name the system of each run
seq 1, larag (11 x 18)
[[ -7 -24  24  11 -12  19  26 -11   0   1 -10   8  -9  11  -9 -21   2  24]
 [-24 -26   4   9   2 -20   2 -16   8  -5  22   2 -17   5 -23 -19 -14   7]
 [-15 -17  -5  -6  12 -31  -3   1   1 -36  -7  13  15   8 -18  10   1  -9]
 [ -2   0   1  25 -11   5   9  16 -23 -28 -22  14   3  11  -9  18 -15 -13]
 [  5  -6  15  27 -21   7   1   4  -6  -3 -31 -28  -5  -5 -16 -22  -9  -4]
 [  4 -14  29   9 -20 -13 -15 -11  17  -9  -6   9 -16   5  -6 -29  19  10]
 [ -7 -15   2   0 -10  -4  -3  -3  25  -9  18  31  10  30 -28  -5  -4  -3]
 [  1  -7 -10  18  -2 -28   0   1  -2  -3   4  -7   7  19 -32  30  -8 -18]
 [  0  19  12   5 -23 -17 -21   9  -6 -20 -27 -17   6   3   2  13  -9 -24]
 [ 12   2  32  12 -25  18   3  -1   4   5 -26   4  10  12   9 -11  15 -19]
 [ -1  -6  10  32 -19   2 -11 -17  20  28  18   3  -4  14  -5 -22   2  -3]]
seq 2, gobek (11 x 18)
[[ -6   2   6 -27 -15   7  32   4  -3  -7 -14 -10  25   9   3   3  28  10]
 [  1  15  20  14 -10   6  -2 -11  -7  28  11   4 -29  -4  29  12  -1 -15]
 [-19 -11  -4   1  22  11   9 -17  34  12  -6  -9  21  -2 -13 -19  -7 -15]
 [ -2   2 -22   0  13 -18 -16  -7  -3  -1  23  20   7   2  25  16  10  30]
 [-13   2  -8   6 -19  29  19  11 -19  -1   0 -13  15  14  -5  -3 -33  11]
 [  3  -3  11 -11  13 -14  17 -11 -19  13 -13 -29 -13 -21  18   7  26   5]
 [-33   7  17  12  -6  10  -8 -12  14 -16  -1  17  -9  -4  20 -16 -16 -20]
 [  8 -25 -13  -4  39  11  21  -3   0   8   7  27  11   0 -10   5  10   3]
 [ -3   3 -19  26  -1  -8 -22   2 -12  -2   9 -13 -18  -8   1   2 -33  28]
 [ -9 -11  10 -24  -3   2  21   5 -11 -27 -30 -15  20  -1  -5 -11   5  16]
 [ 10   1  26   3  -2  -5  -4  -2 -30   0   2  18 -31  -8  27  10   5 -15]]
seq 3, doz (11 x 18)
[[-25 -13 -11  -3   7 -10  -9  -7  14 -24  13  29  27   6   6 -21  10  -2]
 [  0 -11 -25   2  11 -20  11  -1   5  -9  10  13  14  15 -18  26  14  28]
 [ -6  10  -4  26 -13 -22   3  -1   6 -11 -15 -18 -26   0 -15  28  -4  19]
 [ -5  -1  35  18 -10  -4 -10 -10   1 -22 -37   7 -13  -1  15   1  -2  -8]
 [ -1 -14   7  25   0   2 -17  -8   0  -4   3  36  24  19  12  -8  -2 -21]
 [ -6 -15 -29  11   7 -26 -11  -2  13  -5  15   1  28   7 -22 -13  13  -2]
 [ -7   8 -12  -8 -14 -31  -2   1  10 -20  -2  -9  -1   3  -3  18  24  35]
 [  1   3  25  11 -26  -4  12   0  -3 -14 -23   4 -14  22  -8  32  -2   9]
 [  0  -4  23  35  -4  -4 -11 -16  11  10 -19   3   1   9   3   2  -1 -34]
 [-16   0 -10  12  -1  -4 -21  -6  18 -13  -5   8  39   1  13 -26   9 -15]
 [  5 -13 -21  -3  -5 -14   2   3  -5  -8   6   5  36  18  -6   1  24  30]]
seq 4, Samov (11 x 18)
[[ 18   8  27 -31  -6   7  11   5 -19  15  -7 -10  -4   4   7  19  -1 -25]
 [ -5  14 -10   4  -3   9 -14   1  11  23  21 -12   0 -13   3 -27  -9 -36]
 [  0  -2 -22 -13  24   0 -10   3  12 -12   1  16  22 -18  13 -22  29   4]
 [ 17  15 -18  -3   5  21  -3  17 -10  -5  -5  18   9   7  11  29 -14  28]
 [ 18   8   6  -7  -2   8   7  -3   5  29 -20 -45   0  -2  -9  13  -7  11]
 [ -5  16  23 -20 -12  -4 -16  -9   1   7   6 -12 -20 -17  31 -18   8 -11]
 [-18  -6  -5 -19  18  26   5  -1  -2  -2  14  18  23  -3  13 -24 -17 -16]
 [  8  -3 -37  19  34   4   5   3 -12  14   8   1   3 -17   6  12   4  15]
 [  0  17  -7   3  -8   6  -8   5  13 -13 -26 -21 -10 -10   4   3  -8  43]
 [  6  -3  40 -29   1  12  15  -7 -13   4 -21  -6 -16  -2  15   9  -5   0]
 [ -8  -3   5   6   8  11  -7  -8  -7  23  23  -6 -16 -10   4 -20 -32 -27]]
seq 5, razo (11 x 18)
[[ -5   6  25  -4 -22   2 -14 -15  -7  12  11  -3 -18  10  27   2 -18  27]
 [-20 -20  28 -24   6  -2  26 -21  -3   5   3   3  13  19   1   9  -4 -12]
 [-27  -7 -14  26  15 -23   4 -12  -9   0  16   4   3  -6   9   4   8 -31]
 [-24   5 -23  28  -6  11   8   7  12 -26 -20  -4  17  -4  -8 -14  -4   9]
 [ 15   7   6  20  -4  13   0   0  -7  -2 -24   7 -13  -9  27   9  15  36]
 [  0 -15  30   2 -12  18   9 -14  -5  17   7   0 -24  13  -3  -8 -26  19]
 [-18 -28  19 -22  18 -26  11 -22  -2  -6  14  13  -4   4   2  -1  13  -1]
 [-25  -3 -14  21  -1 -12   3   7 -14 -27  11  22   4   5  -7   7 -12 -29]
 [  5  -5 -18  28   5   1  18  12  -3 -17 -33 -10   8  -9 -17   3  16  10]
 [ 17   8  14  24 -17   5 -19   3  -1  -2 -15  -2 -36 -13  10 -10   0  23]
 [  8 -18  37 -21  -6  14   7  -9  14   2  -5  21 -11  19 -12  -7  -5  14]]
seq 6, Pega (11 x 18)
[[  0  26 -14   4  -3  21   5  11   8   9  16  14 -26 -23  17 -10  19  -5]
 [ 11  13   4 -11   6  41  11   8  10   6 -24  -3  -7  -6   4   5 -18  28]
 [ 31 -11   4  -8  30  -3 -24  -9 -11  26   2  -2  -5  -8  15   7 -10  17]
 [-12   0  -9 -29  -5  -6 -12   4 -27  -4  27 -10  15   8  10  -1 -31   9]
 [  0  -1 -19 -26   6  -3  22  12 -14   5  26   2   8 -10  -2  -7  32 -11]
 [ -5  28 -19  10 -11  27  14  19   2   8  11  -6 -27 -20   0  -5  -6  -5]
 [ 15   1  10 -16  21  26   5   1   9   2 -26  -4 -17 -24   9 -11   2  27]
 [ 23  -7   3  -4  18   6 -22   0 -20  11  11  19 -11   4  15  16 -30  16]
 [  1 -15 -11 -37  10  -8   1   6 -21   2  17 -18  22   6 -15  -4 -21   6]
 [ -1  11 -25 -12  -1 -14  -2  15 -14   0  36   3 -10 -18   3 -12  22 -15]
 [ -5  24  -7 -15 -15  32  24  25   2 -12  -6  -1 -18 -14  -6  -6  -1   2]]
seq 7, Samov (11 x 18)
[[ 18  17 -16  30  -1   3 -17   4 -18  13  -2   3   9  -4  31  19   7   3]
 [  5   3   3  -4 -23  20   0   0  10   9 -17 -25  24   7   2 -24   3  29]
 [  8   3  17 -27  -5   4  13  -7 -14  22  24   8 -17  -1  26   4  20  10]
 [-29  12 -14  -8   5  17   2 -10  26  16  24  -6   7   3   2  -3 -28  -2]
 [-13  -3 -11   3  35 -17   6 -19   2   0 -12  -6  11 -18  26  14  22   5]
 [-12  13   0  25 -12  21 -10   1 -11 -13 -18   4   3   1  29   5 -26  21]
 [  8 -25  20   1   5  15  27 -12 -17  21 -16 -21   2  -2  -1 -14   6  15]
 [-11   2   6   3 -10  -1  -4  -7  -5  10  34   5 -41  -9  10 -17  -8  16]
 [-31 -17  -3 -24  24   1  18 -12  19 -14   3   4   6  -1 -14  -8 -13   8]
 [ -7   0  -9  21  25 -15   4  -4 -18  -9  -3  10 -20 -10  11  36 -10  -3]
 [-10  -5   5  29  -9   7  -3  -1   5 -15 -35 -23   4  -4 -14 -15 -22   6]]
seq 8, doz (11 x 18)
[[-31   7 -28   1 -18   7  19  13  -7 -16  13 -15  17   2 -14 -12 -13   2]
 [ 11 -14  12  -5  14  -7  25 -11  -6  11 -13  -8 -14 -12   7   4  37  23]
 [-23  18   3  21 -26  24   8  -1   7   2  13  10 -20  10   8   2 -25   6]
 [ -2 -32  20  -1  34   4   8 -21   8   6 -24  -4   8  -8  -7 -18  -5  -6]
 [-20  13 -24  10   6  -1 -16  -8  -5   5  28  11   9  -2  35   5  -9  12]
 [ -8 -26 -10  -5  11  -4  27  10 -22 -24 -10  -8   6  -4 -29  -8  -5   9]
 [  3   8   4  18   1 -13   0 -10  -3  12  14  10 -39 -13  22  17  20  14]
 [-20  -3   9   4  -4  20   7   7  15 -28 -12  15 -13   2 -22 -14 -29  -9]
 [ 17 -16   5   4  39  -9 -18 -19  10  15  -4  19   3  -5  18   9   8   4]
 [-18   9 -31   8  -9  -5 -16  15  -6 -23  16   1  11   4 -10   1 -33   4]
 [ 19 -22  10 -10  18 -30   3   0 -19 -12 -17  -6 -10 -12  -9   5  26   7]]
seq 9, lok (11 x 18)
[[ -5 -13   1  -2  -4 -27  19   4 -13 -20  -2   6   8  21 -24  31   7 -13]
 [ -8   7   3  28 -14 -20   0   3  -9 -18 -22  -6   3  -4   6   7  21 -32]
 [  4  -1  13  19 -11  16   9  -5  18   3 -35  -4  27   5   4 -12  24  -7]
 [ 19  -9   8  21 -10   3   2 -15   9  33   9   9   6  18   6   0  27  16]
 [ -3  -1   2  -6 -25 -24   0 -10  16   6  17  -7   6  30 -19  18   6  20]
 [-17   1   9 -14 -11 -31  15  -5 -14 -22   1   5   5  13   9  32  18  -4]
 [-26  12   1  28 -17   2  14  -1  -7 -11 -15  -2  16   8  12  14   1 -29]
 [ -7  -5  -1  25   5   5  13 -17   7  18 -21 -20  28  -4  18  -9  23  -1]
 [  2   4   4  18 -21   6  -9 -17  17  18   6   1   7  15  20  -6  15  39]
 [-12 -12   7 -10 -11  -7  19 -15  -1   6  15   1   6  30  -7  23  -5  36]
 [-32   0   3   9  -8 -32   8 -14 -16 -14  13  -3 -10   7  11  26  -5  -4]]
seq 10, gobek (11 x 18)
[[ 11 -25   0   9  18 -24 -24   2 -23 -19  -8  -1  -4  -6 -11  -5 -23   5]
 [  1 -16   1   2  -7 -18  -1  19 -26 -41 -15   6   3   0 -18  -8   0  -7]
 [ 17  -8  12  14 -11 -10  10  16 -19 -18  -9  13 -29  -3 -21   3  16 -14]
 [ 14 -10  18  18  -5  -8  -6   3  21  -8 -19   5 -28   0 -35  -8   2  -9]
 [ 25 -14  14  -4   0 -21 -26   0  21 -12  -9  19   1  15 -23   3   9   7]
 [ 27  -7   5   2 -20 -14 -25  13  -9  -3   4   8  14  27 -23   6 -11  -7]
 [ 20  -1   0   0 -25 -25  -4  12 -10   4  -2 -24  12  10 -26   3  18 -21]
 [  1  17   9   8 -37 -19  -5   3  18  -4   1  -2  -6   9  -9   2  31 -21]
 [ 10   6  10   5 -19   7   7  -3  35  18   5  16   3  23 -18   6  21 -11]
 [ 17   4  -3   6  -9  -8 -19 -14  28  34  15  -8  10  22  -9  12   3   9]
 [ -6   8  -5 -10 -23 -11 -14  -8  13  12   7 -21  41  25   4   3   1   6]]
seq 11, razo (11 x 18)
[[ -2 -19  -3   5  -2  -7 -17   6 -23 -12  21  13   0  14 -16  -7 -41   2]
 [  5 -17   3 -16   1 -22  16  11 -27 -25 -18  -9  15  -4 -11  -3  24  -1]
 [  5  17   5  22 -22  -1   0  18 -11  -8  -2   0 -34 -14  -5  -4   6 -29]
 [ 11  -4   5  -3   6  15  13   2  40   0 -18   6 -12  -2 -33  -8  15   8]
 [ 22   1  -3   3  11 -15 -36  -3  10   4  16  28 -17   4   5  13  -4  15]
 [ 11 -19   4 -18  -8  -4  -8   7 -10  -8   0  -3  27  29 -28   3 -28   4]
 [ 16  -2   5  -6  -7 -35  -7   4 -28  -1  -2 -18   6  -6   8   4  29 -20]
 [ -7  19   5   8 -32  10   2  12  19  -3  -4 -11  -5   0 -19 -18  -1 -34]
 [ 16  10  -7   0  11   3   0  -5  40  12 -11  11   2  -3  -1  12  38   8]
 [  8  11  -9  11  -8   3 -32  -3  14  18  22   6   1  19   0  11 -32  16]
 [  4 -14   9 -30   3 -15  -2 -11  -6   2 -10 -21  37  18   1   8  -2  16]]
seq 12, lok (11 x 18)
[[ -4  14  -8 -33  -6  -7  -6   9  22 -11   8  -3   7 -13  -4 -26  30 -13]
 [ 16  23 -14 -10  -3  29  14  23   3   2   6  27  -3   0   5  17  15  -2]
 [ 20  15 -12  -1   8   5   3   6  -3  33   1 -30  -3  -2 -12  29 -14 -15]
 [  6  15  19 -35  -5 -14 -26  -7   3   8  -4 -24   2  -8  23  -3   2 -10]
 [ -7   7  10 -29 -13  27   4   7  -6   0  18  22  18  13  18 -13  -7 -14]
 [-10   3 -32   0   8   6  20   6 -12  24  36 -10   6  -7  -6  -5   1 -16]
 [ -9  32 -23 -15  -3  -5  -8   7  17  -1   1 -29 -10 -24   8   1   8  14]
 [  5  19  11 -27   8  30   7   4  -2   0 -16   7  -5  -4  26  21 -14  16]
 [ -2  -3   4   4  13  13  -5 -10 -16  30  19  -7  -2   3  11   6 -39 -17]
 [-21  -3  -9 -23   8 -14 -21  -8   5  -1  17 -22  13 -14   6 -32 -12  -1]
 [-11   9 -16 -19   1  21   4  17  -9 -22  13  24  -3 -12  17 -18   3  23]]
seq 13, Pega (11 x 18)
[[ 12   7  -2 -29  -6 -18 -28  17 -11 -25  13  13 -14  -9   6  -9   5   9]
 [ 17   9   6 -35  -8  11  14  25 -11  -5   6  11  -5   9 -20  15  -4 -20]
 [ 14   6  -2 -13  14  11  -8   8  16  21   5 -13 -17 -20 -19 -18  -7 -33]
 [  2  17  -2 -22  -2  17 -31   9  21 -16   1  16  -4 -11  12 -25 -12   9]
 [ 39   6  -2 -27   0  14 -10  17   2   7   0  20  15  16  -5  15   5  11]
 [ 22  13  -1 -17 -10  -5 -19   7  -3  29  13 -32  -1   1 -10   3 -16 -16]
 [-10  16  11 -43  -8  -1 -12  -2   8  -3  12  -8  -1 -13  23 -22   9  -8]
 [  6  21  -3 -18  -2  32   9  10  10  13  14  30   7   8  17  12   8 -10]
 [ 18  13 -13  -3   9  28  -2   2  17  35  -5 -26  12  -4  -5   0 -13   4]
 [  9  12   0 -14   0  -4 -31  -8  -2  12   5 -14   1 -15  36 -14   3  25]
 [  3   9   7 -32 -12  12  11   4 -24   6  15   8  14  16  25  18  -1  14]]
seq 14, larag (11 x 18)
[[  9 -24  -6   3  21  -7  19  10 -22  -1   2  -5 -15  -7 -37   4 -11 -16]
 [  4   2  -6   4  -1 -18 -26  18 -16 -31 -10  -2 -16 -24  -4 -18  -4 -14]
 [ 23  -3   2   1 -10  20   3  23   3 -22 -23  22   7   0 -15 -18  21   4]
 [ 17  -2  -3  23 -17  10   2  10   9  12  12   6 -34   4 -33  -7  -6  13]
 [ 12  -1   1 -23   0 -25 -22   4  26  -5   2 -14 -11  -2 -33  -6   0  -2]
 [ 22   4  13 -17  -3 -11 -10  14  -2 -13   3  33  -6  12  -8  22   9 -26]
 [ 19  11 -12  14 -11  16  -6  21  -7  15   3  -5   9   5 -18  -2 -15 -38]
 [ 27  13  -1  14 -14 -15 -22   3   7  16 -11 -23  -5 -11   2  -6  28  -4]
 [ 11  23  10 -18 -23  12 -22   4  33   4   7  19  -1  12  10  -4  11   8]
 [ 16   0   0  -9   3   7  13  -6  17  38  19   2   6  21 -18  21   2 -10]
 [  0  17  -8  -6   4 -26 -26  -6  -2  19  19 -20  -4  -5  12  20 -11 -21]]

runs to name
seq 15 (2 x 18)
[[-20  -8 -14  29  -4  -7   7 -14 -14   6   4 -21   1 -10  17 -16   5  30]
 [-24  -1   8   8 -10   8  11 -14  15 -11 -10  -4 -14   1   6  -5  -7  47]]
  lok
seq 16 (2 x 18)
[[ 26  14   1 -31  -7  -1  -5  18   6   0   9  13  -7  18 -20  32  -5   1]
 [ 26  16   6  -5   0  -4 -13  11   9  13 -17 -23 -10  -3 -20  22 -12 -27]]
  doz
seq 17 (2 x 18)
[[ 26 -18 -10 -29  17   2  -5   7  -5   7   0 -11  22   3 -19  -8  -5  28]
 [  5   5  -3 -18 -15 -14   7  14 -34  -7  29   8 -27  -1   4  13   5  11]]
  larag
seq 18 (2 x 18)
[[  1 -16 -11 -12  38  11  11  -8   5  13  12   3 -16 -11  -9   1 -17  27]
 [-12   5  -7  -4  19 -17 -13  -7   1 -11  -6 -16 -26 -18   4  18 -27  21]]
  Samov
seq 19 (2 x 18)
[[ 18   8  23 -21 -13 -15 -14   2  23  -2 -14 -15 -27  -4 -18   1  10   7]
 [ 12  -4  29 -25   4   4   1   1   5  -7   0  37  -5  17  -1  18   3 -24]]
  lok
seq 20 (2 x 18)
[[  7  -4 -12   9 -15 -13  -8   5   0 -13  -6  11  41  16   4  -5  33   3]
 [ 11   2  -4  20 -34   4  22  11 -17   5  -4  -7   8  18  -6   8  25  15]]
  lok
seq 21 (2 x 18)
[[ 12  -6 -21   6  35  14   5  -5  17  27  10   6  -4  -2 -16  19 -16  11]
 [  2   9  -3  -2   9 -26 -31  -9  13  -5 -17 -24  -9 -13   9  13  -7  24]]
  Samov
seq 22 (2 x 18)
[[  5   8  -2 -10  20   4  12  13  -7 -10 -24   1  11  -7  -5  27  -4 -39]
 [ 26  18 -24  27   4  12 -12  19  -7   7  -8   4   1 -19  11  -2  18 -13]]
  doz
seq 23 (2 x 18)
[[  5   3   7   7 -33  20   5  16 -31  -6  -8  -2  24  17   7  -7 -11  -8]
 [ -7  -2   6  24 -29  -2  18  -6   1  16   1 -26 -10  -5  -5 -24  25   1]]
  larag
seq 24 (2 x 18)
[[ -4   9   5   3   7 -14 -10 -10  24   8 -20 -31   4   1 -14  19 -15 -27]
 [ 10  -1  15 -15   6  -6 -25  -9  -1  -5 -12  15  25   0  37  -9  20  -6]]
  lok
seq 25 (2 x 18)
[[ -4   3   2   2  -6   9  11   4  15 -22  -1  44  -7  17   0  21  11  19]
 [ 12 -16   0  24   7 -12   6  -6 -13  10   1  -1 -13  16 -18  34 -18  18]]
  razo
seq 26 (2 x 18)
[[ 11   1   7  11 -16  13 -35   7   5  -3  14  28  -7   8   4 -26 -18   2]
 [ 18 -19   2 -25  -4   0  19   5  -6   2   7  11  22  23 -18   5  21  21]]
  razo
seq 27 (2 x 18)
[[-23  -7 -16 -17  14  13  21 -10   7   1  18   9  16  10   4   6  -9  33]
 [-16   9  -7  13  14  -9  17 -17  -3  12  -3 -15 -14  -4  16  41  -5  17]]
  Samov
seq 28 (2 x 18)
[[  2  -8   9 -26   0  -9  -4  -6 -22   2  14  -5  -6 -16  26 -26  24  16]
 [-22  12   2 -19 -16  19  23  13  -7  -8  24  16 -11   5  -4  -1 -13 -23]]
  razo
seq 29 (2 x 18)
[[ 20 -10  21 -22   6  -6 -31  -7   8  16  -1 -12   8   6  -8 -14 -20 -19]
 [  6  -9   2 -31  -6  -6 -15  10 -10 -10  28  23  11   5   0 -29   9 -14]]
  lok
seq 30 (2 x 18)
[[ 11  22   9 -35   5   0 -21   7  -7   1  -3  -8   0  -1  17  27 -26  -7]
 [ -4   1  10 -24   2  12  -6   4 -27   5   8  -6  17  -1  18 -12 -26 -32]]
  lok
